Each named turn below is shown by a few rows before and after it. Which turns, in which order, take the first row of each later pair to the second? The first pair is answered.
Q_291:
[  9.5 -23.1  -0.6 -11.8   4.0  10.8  12.6 -18.3  22.7 -11.7]  ->  [  7.3 -27.2  12.2 -17.9   4.4   9.0  10.2 -16.7   8.3  -2.5]
[  1.8 -20.0   2.0  -4.0  22.8 -15.5  19.7   4.7   5.5  -7.7]  ->  [ -4.1 -20.7  30.5  -4.9 -10.7  10.1   1.2   0.2 -11.0   6.6]
[-12.0  -9.3  33.5  13.3  18.1  18.8  25.2 -20.8 -12.3   7.1]  ->  [-12.7  -1.4  13.8  28.2  -7.0  29.4  18.0 -31.0   0.1  -6.9]
[  0.7  32.3  19.5  -9.4 -54.3  51.3 -39.5  -1.7 -17.2  24.2]  ->  [ 11.9  53.5 -70.7   7.7  -9.8  -6.5   8.7 -14.6  38.5 -26.4]
Q_116:
[-12.0 -12.0  15.1   4.0  40.5  11.6  44.7 -18.5  -3.9  -1.9]  ->  [ -2.8 -31.2   6.0   6.4  36.6   4.2  40.8 -12.8   6.4  -8.1]
[  6.8  12.3 -10.2   3.5  -7.7  -1.1 -15.6   7.5   4.0  -1.3]  ->  [  6.5  15.5 -12.7   0.1 -11.1  -5.2 -13.1   6.7   7.5  -2.1]
[ 11.7 -23.7  15.8   9.0  32.3 -22.2  33.3  -3.9   1.9 -16.5]  ->  [ 17.1 -44.8  14.8  18.5   7.2 -10.0  19.6  -5.3  12.6 -21.3]
Q_558:
[ -8.2  48.4 -17.4  -0.4  10.2 -12.4  -2.7   4.3   0.7   0.6]  ->  [-14.4  30.7 -16.8  16.7 -21.1  15.4  -1.0 -13.3   7.0  -9.3]
[-13.0 -29.5  13.7  12.3  -8.1  36.7  33.2 -33.7  11.9  -3.5]  ->  [ 22.2 -55.5  -1.1  -4.0  -5.8 -17.2  -2.7   6.9  28.1  -4.3]
[  5.7 -15.1 -43.1  15.8  25.6 -10.8  16.4   3.7  27.0 -11.8]  ->  [ -2.4   3.1 -37.6  12.6  36.9  -4.9  27.0   1.2  15.7  -1.3]
Q_493:
[ 0.8 -2.1  0.4  5.5 -2.2 -0.2 -9.0  0.2  3.3 -2.6]  ->  [ -2.4  -0.1   1.5   4.8  -2.3   1.2 -11.7  -4.4   0.2  -4.4]
[ 15.8  -6.8  -0.7 -14.6   4.6   0.4   0.4   7.7  -0.1   0.6]  ->  [ 5.4  2.2  0.6 -6.0  1.1 14.5  5.8 -5.3 -5.9  3.2]
[ 23.1  -0.8  -9.2   6.4  10.9 -11.4 -13.7   2.2  -1.7  10.8]  ->  [  9.7   9.4   5.3  11.8   6.7  14.4 -10.3 -12.5 -16.9  17.6]
[-14.9  21.4 -11.7  30.6 -18.7  24.5   6.8 -14.7   8.2  -7.5]  ->  [ 12.8   0.8 -26.5  10.1 -14.1 -25.9 -26.3  27.8  21.6  -9.4]
Now pairs of rows:
Between the rows of a pair lie 2 to 3 turns.
[-19.5 -14.2  23.0  23.7 -25.7  42.4  -2.4  -4.8   7.7  -3.1]  ->  [ -4.9 -30.5  33.0  -3.1  24.2 -17.4  -2.3  36.8   6.6   7.2] -> Q_291, Q_558, Q_291
[ -7.4  61.9  34.2  -8.8   9.0  10.7  -0.1  10.1 -28.8  42.9]  ->  [ 14.8  10.3 -59.0  20.0   6.1 -22.0  17.0 -14.5  43.2 -25.8] -> Q_558, Q_291, Q_558
[ -6.7  -1.6  31.4 -19.1 -31.6   2.6 -49.3  29.8  -8.8  28.5]  ->  [  0.2   7.2 -26.3 -17.7  29.9 -56.2  -5.7  31.3  18.8  -1.4] -> Q_291, Q_291
[-20.4  33.6  20.7  31.8 -38.0  55.5 -13.0  -4.5 -20.3   9.9]  ->  [ -5.2  24.8 -56.1  46.9  10.5  -3.8  23.2  -8.2  28.4 -33.0] -> Q_291, Q_116
[ 11.9  -1.9 -17.3  -6.5  19.3 -12.4   2.6   5.3  37.5 -16.9]  ->  [  5.5 -31.4   9.1  -2.8  -1.3  20.8  -2.3  -9.9  25.9 -10.8] -> Q_291, Q_493, Q_558
[ 37.2  22.3 -38.2   3.7  -5.6  -2.9 -33.1  20.8  11.9  12.1]  ->  [  5.8  24.7 -12.9  22.4 -15.1  53.8  -2.5 -24.8  -7.6  12.8] -> Q_558, Q_291, Q_558
[  2.2 -16.7   4.4  14.9 -39.2  10.1 -16.5  -7.7  -6.3 -17.8]  ->  [ -2.7  -5.0  40.1  -5.3   7.4 -11.1   2.7   8.6 -36.5   5.5] -> Q_291, Q_558, Q_291
[ 18.1 -10.7 -28.8  10.4   1.0 -27.7  -3.0   3.1  40.7 -16.8]  ->  [-14.3  -6.2  44.0   3.2  13.7  17.7  28.6 -19.6  -9.4  15.7] -> Q_291, Q_493
[ -2.2  43.4 -35.7 -14.7  23.4 -13.0  16.4   3.8   1.9   7.2]  ->  [ 14.6 -31.9  -6.5 -13.3 -35.3   9.5 -35.3  17.9   2.7  12.2] -> Q_291, Q_558, Q_558
[ 21.1   5.5  60.0 -37.3  28.0 -21.5  -8.5  34.7 -32.3  42.8]  ->  [ 24.8   9.0  33.4 -36.1  53.4 -44.3  13.3  33.3 -17.4  34.2] -> Q_291, Q_291, Q_291
[-11.4  -4.7 -10.4  19.4  20.6   6.7  30.4 -25.5  19.4 -33.8]  ->  [ -2.7 -17.8  51.5 -11.3  22.0   1.1  -4.1  14.5 -19.2   7.3] -> Q_558, Q_558, Q_291
[  5.1  60.6 -26.0   6.0 -12.2  -5.7 -24.5   8.0   2.2  -3.4]  ->  [ 26.1 -22.2 -27.0  -3.1  -5.5 -34.3 -25.2  20.7  21.0 -19.4] -> Q_291, Q_116, Q_116
[ -1.8  -1.4  10.7   6.4 -43.7  34.1 -23.7   5.4  -6.5  -6.3]  ->  [  0.7  35.0   5.8 -19.4   7.7 -20.5 -16.5  35.4 -19.1  13.8] -> Q_493, Q_493, Q_558
[ 11.1   7.0 -14.1  -3.1 -32.0   3.0 -26.9   6.3  11.4   2.6]  ->  [ 17.5 -12.2 -24.5  -5.9 -13.7 -13.8 -18.1  10.0  21.2  -5.3] -> Q_291, Q_116
[-26.5   2.5  -4.3  25.2 -31.8  40.1   0.5 -31.7   5.8 -10.0]  ->  [-22.9 -45.9  29.7  10.7  -9.7  22.3  11.6 -20.0  -2.5  -3.8] -> Q_291, Q_291, Q_558
[ 20.6 -49.8 -10.3  -0.5  27.8 -22.0   1.2   6.2  19.7 -13.1]  ->  [ 13.3 -14.5  11.9 -17.0  46.6 -32.6  -7.6  28.5  -8.1  12.5] -> Q_116, Q_558
[ -7.1  -2.4 -27.9  24.5  -3.3   9.9  31.9 -12.8  24.7 -21.2]  ->  [-10.8   4.1  38.7 -10.3  12.9   4.0  15.6  27.1 -22.0  26.1] -> Q_558, Q_558, Q_291
[  6.3 -42.1  30.1 -14.7 -10.5  10.2  -6.3  44.8   1.6  16.6]  ->  [ 10.5  16.6  -4.7 -15.7  15.9 -24.9  -8.2  61.7   8.6  17.8] -> Q_291, Q_558
